Here are some points:
array([ -16,  -41,  -54, -127,  -56,    0,   27,   21,  -33,  -30,   23,    0, -125,  -61,   21,   67])
array([110, -16, -17, -70,  29,  88,   9,  85, -38, -13,  11,  13, -94, -43, -23, -18])
array([-59,  28, -12, 122,  52, -29,  -5, -36,  57,  76, -21,  -4, 115,  46,  -8, -32])
array([-60, -25, -37, -69,  -9, -21,  -5, -49, -10, -41,  -1, -39, -94, -29,  -6,  20])
array([-32,  16,   0,  -5,  27, -11,   8, -69,  12,  -8,  -9,  16, -48,  22, -26,   7])
array([-20, -48,  -1, -46, -33, -52, -53, -22, -19,  51, -28, -43, -29, -87,  49,   0])
array([ 28,  26,  31,  36,  42,  33,  48, -24,  26, -26,  22,  10, -25,  53, -94, -32])
array([-127,  -15,   -7,  -38,  -43,  -26,  -17,  -54,   -1,  -17,  -52,  -30,  -16,   -8,   25,   30])
array([-38, -10, -31, -45, -24,   9,  38, -47, -17, -17, -18,  23,  19, -25,   2,  34])
array([127,  14,  30, -26,  20,  55,  29,  89, -45, -25,  25,  13, -93,  15, -41, -13])
array([  9,  41,  22,  38,  51,  15,  76, -25,  15, -19,  52,   6, -17,  77, -88,  -3])
array([127,   1,  -1,  -6,  19,  63, -26,  90, -42,  13,   1,  37,  29, -10, -11, -58])
array([-41, -32,  -4, -72,   3,  -4, -35, -19, -31,   4, -56,  -2, -68, -59,   7,  -1])
array([ 14,  -9,   0, -68, -55, -14, -17,  32, -19, -38,  -6,   5, -49, -12,  49,  41])
array([ 89, -21,  17, -69, -21,  41,  45,  86, -21, -44,  55, -22, -80,  -7,   7,   1])
array([ -5,  -1,   8, 105,  20, -20,  -2, -29,  31,  57,   1,  27, 116,  21,  -2, -21])
array([-111,  -11,   25,  -84,  -52,  -16,  -23,   -3,  -25,  -49,  -30,  -35, -112,  -42,   73,   13])
array([-72,   9,  20,  19, -37, -42,  -5, -27,   9,  -4,   5, -40,  35,  -1,  65,   2])
array([ 38,  -7,   1, -11,  68,  49,  36,  -6,  20, -11, -30,   7, -50,  24, -75, -36])
array([ 25,   0,   6,  29, -15,  -9, -53,  32, -27,  45, -17,  -7,  44,  -6,  56, -18])
array([ -32,  -31,  -35,  -94, -106,  -30,   -9,  -36,  -51,  -28,   -7,   17,  -87,  -49,   45,   75])
array([ 26,  -1,  31,  -5,  26,  51,  43,  11,   0, -41,  19,   8, -68,  15, -72, -29])
array([-127,   13,  -26,  -34,    0,  -29,   15,  -80,   15,  -59,   -8,  -26,  -66,   -2,    1,   36])
array([-41, -53,   2, -82, -94, -37, -62,   0, -45, -13,  -6, -14, -53, -89,  70,  28])
array([  55,   -1,   23,  -96,   24,   55,   37,   48,  -37,  -37,  -11,   -6, -127,  -25,  -28,    8])
array([-121,   -6,  -16,   17,   -8,  -59,  -59,  -81,   24,   22,  -33,  -26,   38,  -15,   40,   10])
array([-52,  42, -16,  80,  27, -24,   4, -33,  45, -10,   7,  -3,  74,  64, -11, -18])
array([-32,  15, -17,  48, -64, -45, -40,  -2, -22,  17,  24,  13,  97,  35,  68,  23])
Here are 16 more points, each followed by its number:
array([-29,  -1,   5, -63,   2,  14,  49, -10,  -8, -40,  44, -26, -80, -12, -33,  37]) 0
array([ 36,  28,   8,  89,  13, -22,  17,  -8,  58,  14,   8,  11, 112,  77,   8, -22]) 1
array([  4,  31,  -2,   2,  14,  30,   6,  -1,  -9, -37, -17,   4, -58,   8, -65,  11]) 2
array([ 33, -20,  17,  18, -30,   4,   0,  23,  -8,  38,   6,  28,  53, -31,  34,  23]) 3
array([-102,  -10,   13,    1,   -4,  -29,  -22,   -3,   32,  -12,   -8,  -56,   26,   29,   34,   17]) 4
array([ 96,  13, -28,  16, -12,  17,  27,  57,  -3,   3,  67,  -6,  31,  22,   1, -16]) 5
array([-32,  -7,  15, -16, -34, -28, -57,  20, -32,  42, -36, -21,  -7, -25,  55,   2]) 6
array([-13,   8, -14, -34,  20,  18, -53,   3, -23, -21, -42,   3, -65, -40, -12,  -2]) 7
array([-69,  44,  22,  45,  30, -21,   8, -52,  41, -38, -34,  -5,  23,  79, -30,  -4]) 8
array([-46,  30,  46,  99,   6, -43,  -9, -73,  51,  15, -12,  22, 127,  26,   5,   5]) 9
array([-47,  10,  27,  68,  17, -11,   0, -27,  35,  25, -15,  -6,  94,  23,  16, -31]) 10
array([ 75, -30,  -4, -40,  11,  30, -16,  42, -10,  15, -33,  15, -18, -50,  -5, -46]) 11
array([ 17, -35,  23, -71, -51,  -3,   7,  45, -17, -26,  19, -35, -44, -42,  67,  16]) 12
array([  21,   46,   14,   73,   81,   24,   47,    0,   48,  -43,   17,   20,   46,   72, -107,   -9]) 13
array([-15, -46,  21,  12, -96, -74, -70,  32, -25,  47,  -4, -25, 102, -57, 127,  -1]) 14
array([ -5,  26,  19,  87,  79,  24,  37,  -2,  37, -15,   1,  -1,  27,  75, -97, -54]) 15
Which two of these numbered points are nearest to each point below, ignoring the 3 directions in which the first points spread most? Their numbers follow each, nearest first.
array([-124,    9,    4,   92,  -13,  -57,  -53,  -71,   44,   30,  -48,  -14,  111,   39,    9,  -24]) > 15 6
array([-16,  18,   4,   2, -22, -17, -17,   5,  -1, -27, -16,  14,   7,  32,  20,  -5]) > 8 1
array([ 26, -18, -15,  21, -56, -36, -77,  50, -12,  26, -10,  15,  85,   7,  83,  -2]) > 8 1
array([ 51,  30,  11,  52,  49,  13,  63, -36,  36,  36,  22,  25,  34,  19, -51,   5]) > 3 9
array([  5,  13,  20,  40,  43,  23,  36,   3,  40,   1, -11, -13,  39,  30, -16, -35]) > 10 12
array([-12,  11,  15,  29,  -2, -26, -59,  21,  -2,  47, -37,   4,  11,  -9,  45,  -7]) > 6 7
array([ 22,  -5,  -6, -62,  11,  37,  16,  25,  13, -64,   9,   1, -33, -20, -31,  29]) > 13 10
array([100,   0,   2,  17,  70,  52,  16,  30,  18,   3, -16,  22,  -1,  34, -85, -53]) > 11 15
array([  2,  52,  18,  89,  85,  35, -10, -24,  17,  -5, -34,   5,  52,  49, -70, -58]) > 7 2
array([  23,  -32,  -25, -120,  -24,   32,    2,   59,  -34,  -77,   13,  -13, -100,  -65,    1,   49]) > 13 0
array([127, -52,  -9,  19,   2,  25, -43,  81, -21,  68,   3,  20,  71, -20,  21, -70]) > 11 15
array([-20, -29,  -2, -66,  15,  10, -23, -14,  -8,  -7, -54, -12, -58, -28, -12,  -9]) > 11 7
array([-127,   10,  -16,   13,  -18,  -63,  -35, -101,   26,  -19,  -33,   -7,  -26,   31,   -9,   41]) > 2 8
array([ 18,   4,  17,  18, -10, -27, -59,  22, -26,  48, -13,  -3,  34, -16,  49, -12]) > 6 15
